In the data rows, the value 128 means zero.
Here are some points:
169 151 156 177 154 135 171 134 150 165 138 127 172 138 127 149 191 144 141 138 124 126 145 138 138 123 170 126 120 132 135 133
193 206 138 133 150 187 132 142 120 68 90 149 119 148 170 136 144 107 127 166 183 142 176 130 95 129 147 110 120 118 159 218
163 175 178 164 170 157 191 123 152 198 182 170 101 105 174 177 157 205 164 167 129 178 133 196 158 242 187 178 223 168 134 136
113 88 143 121 130 113 128 162 177 159 127 169 130 152 134 145 186 169 172 126 96 139 95 85 77 58 132 96 171 90 102 93
118 164 96 106 132 173 147 175 186 189 152 134 147 163 104 153 137 139 107 122 118 120 131 155 106 166 117 168 147 113 165 102
118 128 145 161 86 121 115 127 144 107 123 156 105 98 104 115 97 54 182 148 184 158 197 236 214 255 194 162 115 135 83 144
115 66 136 99 154 150 105 89 128 137 154 177 151 124 113 175 118 114 131 126 136 115 159 152 137 135 140 129 151 144 150 117
95 109 110 135 134 95 106 100 139 79 90 39 76 70 113 100 107 96 84 141 121 146 142 150 117 113 128 106 133 107 145 109
239 189 168 170 199 181 130 168 173 129 107 136 124 141 147 99 118 116 119 132 128 110 179 127 89 117 159 153 235 225 245 203
115 114 78 145 158 156 152 126 108 151 135 143 159 190 98 185 143 168 103 148 182 143 140 106 122 135 148 123 127 183 110 173
138 108 146 143 100 99 96 139 104 102 124 143 127 94 125 142 100 130 150 87 165 42 41 16 47 40 74 128 150 132 97 121
108 94 68 103 81 118 164 137 154 126 156 147 124 128 170 103 104 145 136 99 99 88 150 108 94 125 65 110 78 145 151 117
178 178 148 148 128 173 159 106 90 131 187 158 171 178 141 149 166 122 135 156 157 158 154 203 169 199 131 138 175 243 167 136
166 238 173 191 153 165 159 120 172 122 138 88 171 98 179 116 94 160 111 162 98 80 97 107 82 132 120 101 103 145 161 144
126 176 96 74 192 133 97 134 148 96 141 92 155 152 168 126 96 134 86 69 38 43 0 41 51 16 94 97 104 142 152 138
155 156 167 119 120 145 92 141 155 106 139 150 198 124 62 140 114 137 75 171 151 132 130 185 127 109 99 96 122 127 107 152
127 143 173 95 75 123 76 117 129 75 106 72 67 114 67 74 76 49 30 71 91 23 119 89 110 144 114 79 75 142 88 101
155 140 126 148 133 160 118 129 172 179 186 168 160 185 162 161 144 172 97 155 84 105 110 102 81 174 87 142 144 159 129 69
223 230 177 153 185 182 171 188 136 153 163 168 139 175 176 184 154 131 156 156 127 112 79 101 93 151 121 158 162 164 178 255
167 138 131 187 178 172 122 159 120 192 122 162 120 96 151 113 133 158 185 177 182 191 109 162 178 126 161 172 102 156 132 149
148 107 151 78 106 54 62 71 81 83 111 118 127 118 132 100 140 97 81 129 130 50 39 2 10 28 69 91 101 145 51 129
173 129 188 132 151 196 137 85 140 118 160 59 43 123 95 135 145 145 84 110 130 98 133 112 130 143 116 143 185 226 218 150
113 147 84 55 130 198 60 165 104 87 85 100 129 73 76 80 60 49 0 52 94 50 87 155 117 53 114 99 80 179 109 102
120 136 97 109 62 105 100 67 44 62 68 139 125 112 104 79 101 142 93 109 94 117 138 106 51 95 135 79 114 147 90 157
118 108 153 114 122 123 106 133 150 139 108 155 101 136 112 182 151 138 135 130 145 106 22 78 28 52 61 80 92 56 86 149
108 142 87 80 102 49 42 69 61 63 107 133 81 87 71 82 90 179 152 105 87 130 178 144 119 117 150 91 128 157 110 77
95 118 76 88 34 45 76 52 24 88 103 57 125 105 134 115 133 123 129 142 108 172 147 134 89 150 98 90 104 98 65 63
173 173 169 136 109 146 131 139 132 136 137 102 123 101 93 74 86 59 132 125 119 93 147 70 131 147 124 108 136 184 146 205
135 142 151 149 152 146 167 157 113 153 169 169 120 158 138 170 192 184 173 150 139 167 133 128 139 109 154 131 159 148 162 145
123 136 79 117 100 192 157 96 84 128 109 154 169 158 147 112 81 59 28 53 49 68 133 122 133 130 135 143 68 139 131 134
61 72 133 164 135 161 171 208 198 223 194 189 142 107 133 165 119 133 182 121 133 149 172 160 119 154 126 134 117 124 120 105
167 174 130 135 157 135 134 180 174 91 193 141 151 160 148 190 166 187 172 155 195 211 150 181 151 140 129 101 131 169 135 110
142 149 155 175 99 191 137 139 130 105 156 204 223 200 132 143 154 124 160 185 128 173 156 146 91 82 153 178 251 178 201 124
Then 12 other points, each followed by its number:
137 139 123 140 106 181 135 121 169 129 104 126 101 157 160 119 117 82 181 128 190 228 233 198 157 190 148 115 115 144 150 103 0
152 99 97 120 120 150 128 130 72 89 102 113 110 108 33 109 78 98 104 87 100 79 49 24 46 96 137 166 130 133 122 132 1
103 119 114 94 111 133 134 161 149 67 137 99 113 134 62 93 122 149 148 130 76 90 58 0 42 59 98 115 98 141 86 103 2
157 106 142 145 129 92 151 142 167 172 209 174 155 134 160 150 128 169 152 142 77 71 120 108 146 152 147 183 206 198 140 132 3
108 90 90 120 91 83 91 142 115 98 159 149 172 211 141 154 149 191 125 142 169 136 136 101 120 196 100 133 139 154 128 113 4
111 128 82 107 146 156 141 186 119 132 132 110 148 135 115 93 131 109 132 137 102 100 42 32 102 57 110 125 112 129 111 90 5
129 93 75 97 72 97 56 76 33 45 84 67 134 82 57 68 75 13 124 69 106 133 81 84 126 129 69 118 109 114 168 78 6
110 130 201 145 160 199 161 119 207 141 180 135 149 99 140 102 119 109 207 169 187 255 255 255 217 208 158 104 166 129 127 107 7
122 153 122 131 155 143 136 117 76 100 109 106 116 105 130 101 122 101 119 171 120 187 232 254 251 144 140 149 147 150 131 159 8
148 145 152 119 137 107 134 174 138 108 126 141 146 167 221 141 156 115 118 108 80 42 10 0 11 77 42 102 147 166 121 155 9
125 123 138 175 95 178 130 146 93 133 137 56 146 95 127 99 122 137 162 155 130 179 175 181 216 255 144 108 192 126 151 138 10
171 177 163 159 129 145 127 116 149 186 130 106 146 191 153 171 157 128 167 179 141 137 173 147 174 195 134 156 128 194 155 197 11
Which of these numbered points is nearest to each point below, ignoring the 2 directions in which the first points spread most? Its number follows each.
50 80 45 126 176 121 106 129 102 142 134 94 94 132 133 130 130 110 65 63 116 109 147 123 142 96 100 151 124 122 150 57 > 5
161 167 65 114 84 188 116 122 95 106 148 148 118 138 108 118 90 148 134 80 106 145 121 105 152 136 178 191 194 237 198 144 > 1
133 113 73 129 152 160 154 123 122 175 141 146 135 120 82 129 66 134 102 125 125 91 119 163 140 138 132 165 189 178 246 130 > 1
205 159 174 142 137 119 101 78 41 66 100 112 103 110 132 93 117 114 159 171 224 158 119 166 144 16 102 157 120 154 134 151 > 8
166 132 124 146 131 155 159 118 122 101 99 116 142 137 160 126 148 158 142 157 196 234 141 106 92 80 85 80 154 117 172 109 > 0
129 119 75 106 133 160 238 202 228 190 178 126 151 148 128 185 165 144 92 97 130 122 85 147 162 84 131 118 137 131 64 118 > 5
135 102 162 154 114 132 177 123 152 205 217 130 166 129 131 144 173 198 142 147 148 112 144 117 163 221 164 240 255 243 168 198 > 3
125 137 147 123 135 132 140 86 144 125 95 98 83 92 139 95 102 129 107 131 220 182 191 184 115 150 131 130 139 175 153 128 > 0
132 117 91 139 127 77 119 0 63 95 76 122 145 95 157 115 112 70 134 92 131 120 83 126 123 113 55 135 157 132 209 117 > 6
133 139 142 180 106 149 95 101 104 74 153 130 120 94 85 187 94 144 147 166 187 169 174 251 172 128 123 91 120 110 156 203 > 8
198 199 177 137 158 193 204 150 102 111 125 133 145 33 104 153 123 137 110 139 102 98 78 101 99 136 117 172 185 132 156 243 > 1
138 113 85 111 73 29 51 0 0 30 117 150 133 153 105 75 117 73 125 110 163 113 123 60 125 82 132 135 142 138 110 122 > 6
142 148 123 74 161 87 101 81 67 59 92 123 131 140 49 89 100 125 126 179 104 151 140 127 170 115 141 119 85 118 135 113 > 8
178 129 94 101 124 133 133 70 113 118 168 200 201 255 148 153 150 135 131 152 173 162 112 141 115 171 178 127 193 116 132 64 > 4
37 67 105 99 57 10 27 74 38 91 69 122 87 102 139 97 120 103 160 120 151 86 121 142 136 172 113 116 130 75 40 47 > 9
132 165 165 135 180 196 229 174 231 153 78 151 177 102 147 98 156 135 143 146 138 138 151 176 126 121 139 135 125 69 170 194 > 7
52 135 37 45 85 57 142 139 95 110 97 83 79 122 108 71 67 91 55 90 105 78 89 101 113 122 153 90 99 114 101 93 > 5
114 120 166 137 181 132 106 150 127 138 134 150 187 223 182 230 153 192 209 180 223 167 166 125 118 160 156 142 126 125 92 168 > 4
123 170 141 97 157 134 124 91 142 92 122 120 81 122 114 161 155 176 220 187 172 184 141 129 182 127 140 175 145 145 139 133 > 2
124 113 158 159 124 127 149 124 106 144 190 138 116 133 129 113 165 143 113 143 130 165 155 134 162 171 197 191 168 244 164 151 > 3
123 131 167 160 154 190 111 120 138 100 132 135 153 100 151 140 102 144 118 204 255 255 255 244 199 146 103 134 153 145 97 98 > 7
101 70 119 126 99 94 92 163 117 151 137 95 159 119 88 123 111 76 46 102 23 0 0 33 70 100 104 109 121 105 87 116 > 3
128 169 121 65 221 183 255 255 197 179 136 112 118 123 114 108 164 96 85 127 129 120 133 93 110 140 157 124 118 166 166 197 > 5
130 120 129 195 108 139 148 141 156 166 202 225 255 241 161 138 204 169 119 97 148 127 93 149 135 169 188 189 141 172 132 138 > 4
125 121 102 146 94 100 42 57 44 45 148 104 144 130 86 94 90 122 136 125 149 112 111 131 166 118 98 120 125 70 93 107 > 6
108 127 179 135 157 146 120 170 194 153 148 173 150 165 183 165 183 143 181 150 113 149 150 165 149 238 212 170 164 121 133 119 > 9
153 179 116 126 118 141 134 160 103 141 152 146 122 132 174 114 107 129 121 142 132 115 146 132 83 161 121 171 154 163 146 105 > 9
110 122 79 116 99 92 11 33 8 86 105 118 71 111 98 110 141 114 130 95 147 164 181 160 159 127 136 69 134 76 137 67 > 6
188 137 186 109 161 125 117 168 147 145 185 144 110 149 137 161 226 163 179 184 98 187 118 99 143 107 119 159 164 158 98 107 > 2
153 197 175 224 213 182 160 174 158 96 149 153 124 134 112 117 128 178 125 160 159 193 183 160 158 146 165 172 204 213 255 136 > 8
146 159 162 188 142 182 136 134 142 140 154 181 163 112 147 153 195 138 190 155 116 134 83 195 122 183 111 116 130 140 127 96 > 9
100 152 133 159 125 78 131 140 127 116 153 164 114 120 196 120 139 181 198 152 168 99 145 152 137 152 140 172 148 87 106 127 > 9
138 126 136 118 160 148 151 133 129 154 158 176 148 123 129 123 133 106 109 120 145 130 135 133 128 118 171 195 181 188 225 155 > 1
78 140 120 155 83 132 119 118 115 96 139 119 146 145 98 132 165 183 182 128 128 133 145 70 153 70 119 82 117 83 81 103 > 2
152 112 111 149 88 95 112 133 117 104 112 109 105 78 123 112 65 97 94 76 64 28 41 10 101 97 85 117 119 157 134 136 > 3
132 133 178 210 148 145 167 134 110 115 118 107 125 141 132 116 175 164 148 127 121 123 210 204 224 255 200 174 171 137 161 146 > 10
125 85 125 42 92 138 95 104 128 128 84 153 89 142 109 115 127 98 99 116 159 52 123 49 66 28 101 81 143 127 119 145 > 0
118 168 213 100 146 125 124 108 82 102 73 148 82 141 107 127 121 126 116 119 152 163 131 104 118 116 125 61 72 85 89 97 > 0
153 167 158 112 137 139 152 109 109 140 136 117 115 123 104 101 113 144 128 97 79 88 109 94 64 70 113 178 192 191 152 203 > 1
137 105 122 136 93 87 87 121 86 81 100 37 7 15 42 106 103 89 140 113 121 126 120 154 122 115 155 92 129 95 123 83 > 1
200 211 213 183 172 137 135 133 151 155 77 105 134 174 142 205 192 146 121 199 132 128 139 193 186 174 173 158 120 100 155 160 > 11
155 153 154 151 128 159 121 160 97 117 115 88 147 83 121 84 137 102 70 57 36 0 58 21 107 104 112 107 75 122 144 97 > 10
75 114 75 129 148 65 132 112 102 146 111 110 115 129 92 115 130 125 83 140 151 106 164 125 181 68 83 61 44 0 89 62 > 5
139 58 83 60 155 145 135 149 103 119 98 79 109 169 119 152 144 112 90 132 52 82 25 24 41 0 90 73 123 86 77 118 > 5
106 155 189 134 150 125 136 148 156 132 138 121 170 101 132 129 146 85 110 134 182 110 127 112 86 119 118 165 117 84 117 118 > 7
11 50 48 67 108 59 97 118 114 111 76 155 149 77 117 103 100 152 130 124 123 130 142 167 105 101 128 101 64 68 88 64 > 5
51 130 83 88 102 113 100 123 116 120 143 23 0 27 82 56 104 116 96 79 127 135 146 95 131 138 83 90 107 120 126 125 > 10
95 103 138 111 112 115 97 81 45 42 94 92 63 97 165 116 92 77 133 102 195 169 175 170 173 108 87 159 117 167 95 132 > 8
105 109 159 140 112 86 109 102 193 151 86 112 86 138 153 154 166 155 110 176 108 117 135 133 177 193 152 151 113 149 109 154 > 11
182 167 183 119 195 159 186 195 119 152 174 181 102 125 129 97 127 135 163 150 185 153 188 143 117 108 164 125 189 203 218 204 > 8
145 159 153 184 170 169 169 136 134 118 135 68 70 50 101 133 165 155 157 151 153 151 117 139 135 165 144 125 113 146 173 137 > 10
211 225 189 157 166 169 153 121 130 130 153 141 154 156 200 153 160 169 115 142 147 151 150 148 128 165 179 176 92 150 173 185 > 11
96 133 100 132 92 98 125 107 181 134 163 142 131 146 147 112 135 142 135 97 134 118 150 127 182 117 160 169 122 134 100 115 > 3
62 60 26 101 74 110 165 122 134 119 154 117 101 86 115 136 115 94 112 79 157 77 89 93 75 59 20 162 96 118 153 57 > 5
89 83 115 109 143 96 102 145 166 94 118 138 141 116 137 118 117 124 96 80 65 153 96 137 148 89 95 84 122 103 119 129 > 7
95 172 173 169 159 64 132 124 121 183 189 203 164 199 181 179 204 108 148 172 136 136 110 149 155 156 100 152 152 127 110 177 > 9
66 130 123 99 68 68 87 121 149 119 151 82 95 54 44 123 118 89 119 83 123 139 131 128 141 127 143 111 70 79 102 139 > 2
135 161 139 167 129 146 97 133 107 202 167 142 157 152 166 209 137 154 181 108 187 200 207 240 205 165 162 165 130 115 101 150 > 11
